(in the rows, 128 means zero)
The rows of T fall into a few groups and each row is roughly a mix of its group's hidden directions.
T (67 x 10):
[[144 170 124 134 126 167 133  76  78 143]
 [161 174 118 130 130 167  95 152  90 161]
 [ 95  92  82 132  82 148  95  97 128 129]
 [185 103 133 137 114 165 167  87 131 111]
 [161  95 156 139 166 117 147 100 157  81]
 [ 90 106  96 115  83 120 124 115 177  93]
 [ 91 113  87 115 106  99 148 100 176 101]
 [113 173 120 128  54 137 124 146 134 155]
 [139 151 188 155 144 161 121 159  89 123]
 [191 127 156 113 185 144 148 121 131 118]
 [111 109  53 144  99  99 114 136 144 142]
 [155 116 169 139 127 108 145 118 187  83]
 [197 114 116 126 182 151 147 133 125 131]
 [177 123 127 103 172 124 171 135 163  99]
 [105 165 127 150  92 184  99 145 109 104]
 [162 139 157 117 160 161 137  84  82 149]
 [127 136 193 161 162 142 147 139  88 117]
 [119 134  68 140  65 135 134 155 147 123]
 [ 65 101 109 141  77 105 117 144 140 135]
 [105 102  78 108 108  94 140  95 172 119]
 [193 124 137 121 182 157 154 128 137 118]
 [140 122 152 118 141 162 136  78  73 162]
 [161 167 108 130 133 163  94 140  86 170]
 [189 109  97 127 182 141 148 144 116 138]
 [128 183  74 136 115 165 105 123 103 145]
 [ 83 163 137 119 171  91  88 154 120 134]
 [151 151 179 149 141 166 110 162  85 137]
 [122 141  67 135  72 135 132 167 145 128]
 [181 137 115 115 155 127 109 131  95 188]
 [130 141  43 135 118 140 126 161 120 120]
 [188 121 145 114 194 134 141 126 111 130]
 [ 59 146 152 126  73 116 119 129 129 117]
 [137 101  59 149 133 113 106 141 102 166]
 [161 142 112 128 124 162  82 138  87 176]
 [113  85 163 130 170 126 128  76  93 133]
 [193 110 113 115 188 113 137 122 133 131]
 [ 96 175 153 122 165  89  92 154 138 124]
 [119 115  72 162 107 162 119 155  97 161]
 [ 93 121  80 120  75 141 107 117 162 104]
 [152 170  84 132 138 151 108 118  89 173]
 [ 77 158 134 132 158  81  91 152 139 113]
 [107  86  98 126 137 151 128 106  67 160]
 [141 171 170 140 166 104 121 106 154  85]
 [192 137 117 120 121 179 158 108 105 140]
 [152 155 198 131 137 114 132  99 161 104]
 [ 63 137 122 140  66 114 109 126 134 130]
 [178  88 137 118  88 163 166 124 142 141]
 [184 109  85 132 172 150 153 149 125 134]
 [107 142 125 151  88 198 152 153 131 117]
 [ 91 115  65 127 119 139 115 146  84 157]
 [123  93 155 117 151  77 170 121 166 108]
 [191 150  92 118 116 158 149 163 145 122]
 [155 139 198 142 156 141 130 164 100 131]
 [ 91 126  85 120  74 140 109 120 165  98]
 [124 106  87 118 145  59 107 134 106 152]
 [142 101  58 132 141  82 112 134 126 152]
 [ 60 140 135 138  66 125 115 132 125 128]
 [159 111  87 111 155 101 129  96 110 183]
 [ 91 122  68 144  77 120 130 142 157 127]
 [197 116 129 125 186 150 142 125 125 134]
 [138 127 173 114 174 143 125  87  83 153]
 [ 87  97  87 130 143  92 110 177 145 114]
 [ 61 142 131 128  68 113 126 133 142 113]
 [122 137 113 161  63 131 146  97 158  94]
 [146 149 118 146 130 171  94 127  71 167]
 [185 118 134 130 185 155 131 132  93 146]
 [117  75 134 131 159  83 163  86 125 135]]
One row of each group comes first, with its name. Which group is each row after those in?
[146 100  67 142 144  95  98 129 109 165] => B
[118 138  47 111 105 123 116  99 143 141] => Q
[173  93 133 144 154 140 158  86 140  86] => Y

[ 81 156 147 137 177  98  95 104 106 118] => Y
[ 60 142 135 134  66 121 117 128 136 122] => B
[115 115  62 131 100  99 140 137 176 119] => B
[ 76  62 109 130 148 109 116 128 105 137] => Y
[184 126 160 104 185 125 147 117 139 110] => B
[143 131  76 142  64 147 148 144 152 116] => Y
